128 stands for zero in the data rows.
Here are some numbered points:
[ 65 132 158 128 116 161 129 102 152 109 104 115 130 121 143 123 164  89 148 158 134 142 110 125] 0
[181 126  94 146 137 101 144 152  95 137 156 155 107 118  92 157  92 159 103  85 111 132 149 124] 1
[126 170 162  81 116 124  85 142 139 119 115  78 127 165 146 140 128 113 168 163 113 128 150  84] 2
[157 121  99 129 137 101 139 171  94 131 131 133 127 136  85 192 108 115 124  79  86 150 125 138] 3
[ 98 139 155 155 114 163 170  90 147 134 153 192  89  88 103 116 155 138 136 126 142 164 146 106] 4
[145 148 126  55 145  96  98 183 133 122 131  86 165 176 132 159  99  67 165 132  88 112 122 132] 5
[155 117  89 129 133 123 157 117  86 108 177 138 113 108 105 140  94 137  93  90 121 110 133 149] 6
[ 96 123 157 146 111 151 111  99 147 135  90 108 124 122 151 117 175 142 135 152 147 140 118 116] 7
[181 124  97 131 120 113 131 127  83 131 156 115 112 119 104 158 104 172 104  88 112 119 140 130] 8
[143 117 129 112 126 118 110 150 150 160 107 124 163 139 129 141 153 115 147 120 122 133 105 147] 9
[108 177 170  86 129 119  90 153 158 113 108  97 128 170 152 119 123  92 176 178 118 127 152  87] 10
[129 127 127 151 135 131 156 131 132 140 145 177 117 109 102 128 123 130 124 108 128 148 138 131] 11
[127 138 181 135  97 143  83 121 170 174  69 115 135 142 147 129 197 165 166 157 140 158 129  92] 12
[191 117  83 131 128 100 138 137  68 119 163 116 109 122  99 168  86 170  91  77 107 113 138 133] 13
[187 116  77 153 136  99 152 141  65 120 168 143  95 115  88 160  74 177  83  74 108 123 150 129] 14
[ 78 123 152 146 122 150 115 107 153 122  78 108 131 128 162 107 162 122 134 167 149 137 117 119] 15
[130 154 160 124 123 127 118 135 155 145 128 150 116 137 131 115 135 140 154 151 133 141 157  94] 16
[145 129 153 156 120 127 105 129 149 165 101 140 127 132 140 113 152 178 135 143 144 138 135 109] 17
[129 146 102  99 151 100 126 165  91  83 137  90 126 156 118 163  80  85 123 119  89 121 134 126] 18
[124 103 128 151 120 149 130  88 134 139 125 135 130 105 151  86 152 162 106 140 163 110 112 147] 19
[ 62 124 165 166 131 152 131 124 172 137  69 151 135 127 152  92 170 111 144 171 157 152 119 118] 20
[110 124 130 161 152 116 144 160 143 136 105 166 134 132 116 128 119 109 129 126 126 152 129 130] 21
[150 129 128  76 123 128 120 129 148 151 158 131 160 134 135 114 130 108 151 122 133 104 116 158] 22
[195 145  99 117 139  87 128 171  93 132 160 133 113 142  98 161  73 151 117  91  97 123 161 111] 23
[ 64 142 164 166 103 176 146  63 121  91 122 128  67  93 133 114 162 148 121 157 146 157 148  83] 24
[ 88 132 148 136 133 133 118 148 158 129  86 126 144 145 141 124 147  90 150 156 128 147 113 127] 25
[170 137 106 104 132 108 132 148 106 130 166 134 123 132  98 162  99 128 128  95 101 126 141 126] 26
[174 135 115  90 130 103 105 160 121 146 138 110 149 153 121 151 110 130 138 114 109 113 129 136] 27
[ 71 106 160 143 126 161 122 108 188 151  78 141 165 122 163  83 187 104 144 171 167 135  89 156] 28
[ 27 127 167 105 121 178 128  86 187 106 100 115 157 123 177  77 183  56 163 191 163 121  85 150] 29
[140 123 123 131 130 120 131 136 119 134 133 130 125 128 112 143 127 136 125 114 117 136 134 128] 30
New points follow, each followed by the number of its nearest point above, looking only along the 7 directions in which the numbered points spread most.
[ 86 157 152 120 158 110 100 165 151 100  90  99 139 176 165 101 100  85 149 186 126 117 147 101] 10
[143 119 126 165 130 126 150 130 136 154 137 181 118 113 106 131 129 154 122 109 134 149 138 127] 11
[ 60 157 191 146 129 149 117 126 191 132  82 148 122 135 156  87 162 103 168 192 149 155 146  88] 20
[ 60 124 170 170 140 149 122 127 184 141  64 150 144 134 159  87 164 102 146 181 157 152 115 121] 20
[ 91  80 107 188 137 150 154  88 117 111 105 138 128  97 151  87 139 149  77 134 167 118 102 160] 19
[118 103 147 208 106 168 142  61 139 159 109 168  93  81 143  74 175 220  94 142 186 135 132 113] 19
[ 59 137 166 151 136 156 148 115 180 129 107 171 126 114 138  91 155  87 151 166 151 150 125 123] 20
[105 135 148  84 124 137 102 133 156 126 113  96 158 148 152 122 146  84 160 153 122 119 108 136] 25
[151 149 139  63 134 111 106 152 157 148 149 121 161 158 138 118 113  97 168 142 119 104 129 135] 22
[176 135 111 102 125 109 134 147 111 139 165 142 132 128 102 157 108 132 133  92 105 126 139 133] 26
[ 60 130 174 161 127 152 121 124 185 141  69 146 140 128 150  97 180 103 156 174 153 156 118 116] 20
[175 122  93 114 135 112 148 124 100 123 186 141 126 116 111 126  82 144 102  92 124  96 134 152] 6
[145 116 116 136 122 122 125 134 116 146 116 130 135 124 108 155 147 142 122 100 117 143 115 136] 30
[ 86 133 143 136 135 134 119 138 146 115  87 112 136 139 147 128 141  96 139 154 131 143 121 119] 25
[131 128 120 144 130 134 155 122 123 131 152 167 112 107 106 132 120 133 120 111 126 141 137 125] 11
[140 138 175 129  96 137  81 123 168 184  84 116 133 140 142 133 192 172 165 148 136 153 133  97] 12
[129 153 144 116 132 121 120 142 147 138 128 143 127 140 124 125 119 117 152 138 125 136 146 107] 16
[138 100  92 160 130 132 159 103  87 110 150 140 109  95 114 132 116 157  78  95 137 121 121 150] 6
[ 61 106 149 185 137 152 135 118 168 135  65 147 141 117 152  93 170 114 124 158 160 151 103 143] 20
[148 123 123 140 125 120 126 139 118 139 121 130 126 128 114 148 128 148 124 112 118 137 126 128] 30
[136 150 143  62 128 121 105 141 156 139 144 110 156 155 143 122 125  95 170 147 123 108 125 132] 22
[165 127 124  94 125 109 110 149 125 147 135 111 150 148 123 147 124 126 142 114 111 123 125 133] 27
[158 123  98 129 134  99 139 169  96 132 134 132 127 136  84 189 108 116 120  81  87 154 128 132] 3
[113 114 123 169 148 115 149 156 138 137 107 169 132 123 109 127 122 115 124 117 127 153 129 135] 21
[112 120 131 153 113 151 134  92 118 115 130 123 106 106 133 115 143 155 108 135 149 125 129 122] 19
[146 108 109  98 120 124 112 132 120 135 121  86 167 139 139 146 145 115 128 115 118 113  92 165] 9
[124 106 135 153 117 148 127  91 141 142 116 132 128 108 147  95 158 164 113 138 164 118 117 142] 19
[ 83 115  84 157 148 137 193 117  79  60 160 143  99  94  96 143  90  83  84 105 119 132 121 153] 6
[ 64 139 163 128 116 163 124 105 153 107  95 109 126 122 144 123 168  91 150 162 135 148 116 116] 0
[138 107 113  99 118 128 110 132 124 136 117  88 164 136 136 150 151 114 133 117 118 118  92 158] 9
[ 69 158 185 143 129 149 116 129 185 132  83 145 122 138 154  91 157 109 166 187 148 154 146  90] 20
[147 126 131 162 120 131 147 121 135 156 139 180 102 109 102 131 135 166 123 105 130 156 148 113] 11
[182 114  95 164 143  96 138 155  94 142 137 153 116 128 107 138  90 180  90  94 123 125 151 126] 1
[ 76 110 163 127 124 154 114 111 189 150  84 132 174 130 163  87 184  95 157 171 162 127  91 154] 28
[107 132 146 106 128 131 114 130 157 131 118 116 146 141 151 103 139 103 149 155 137 119 118 134] 25
[106 102 118 143 114 162 156  65 118 110 153 133 115  90 141  91 144 144  96 128 162 107 109 154] 19
[ 62 138 166 145 139 151 146 130 186 135 104 178 136 124 137  93 151  80 156 168 149 154 127 121] 20
[128 138 181 139 100 141  76 127 175 181  71 123 135 145 151 119 194 170 165 162 144 155 135  91] 12
[ 82 112 142 181 108 173 173  74 141 133 135 188 100  71 108 114 174 138 119 122 150 164 120 132] 4
[ 69 131 166 149 124 151  94 118 166 121  56  95 135 145 172  97 172 122 145 186 151 139 119 108] 15
[ 71 150 149 103 131 145 116 118 132  78 112  84 124 143 151 124 134  77 145 167 125 129 124 115] 0
[181 140 111  98 122 106 132 153 101 142 167 135 121 133  88 177 109 129 135  84  94 139 140 126] 26
[173 109  88 134 129 123 154 111  91 123 172 140 113 101 109 131 100 162  86  88 128 104 131 149] 6
[177 123  97 130 120 109 129 130  82 124 154 118 109 125 108 159 106 173  98  89 112 120 139 126] 8
[ 63 115 122 133 138 154 153 109 126  81 116 118 136 112 139 121 135  72 119 143 135 128  96 155] 0
[ 78 107  89 169 149 143 188 104  91  66 148 148 101  89 111 127 100  94  80 112 131 131 117 156] 6
[ 69 129 155 141 128 151 113 111 145 102  82  98 130 137 165 101 151 112 133 179 149 133 120 115] 15
[105 102 113 133 119 158 157  74 121 110 157 141 121  88 136  98 137 130 104 126 154 105 107 161] 19
[103 125 157 144  99 156 112 103 141 139  89 110 123 119 139 134 183 144 139 142 138 151 115 113] 7
[131 135 121  97 158 101 108 182 143 126 111 112 166 169 140 124  93  78 144 144 112 109 120 143] 5
[102 140 157 167 115 155 162 101 150 140 146 198  89  91 104 114 152 142 139 127 141 166 152 102] 4
[150 155 158  66 108 133 111 120 160 155 167 134 139 139 136 124 138 119 175 134 127 116 137 118] 22
[143 123 127 170 131 127 148 126 129 156 132 184 110 107 105 126 131 164 114 110 135 149 145 122] 11
[ 83 133 136 140 137 140 120 111 127  89 100  97 115 133 158 100 122 114 114 165 143 115 128 117] 15
[150 126 112 132 129 120 136 134 102 118 142 128 113 124 108 152 111 144 114 105 116 130 138 123] 30
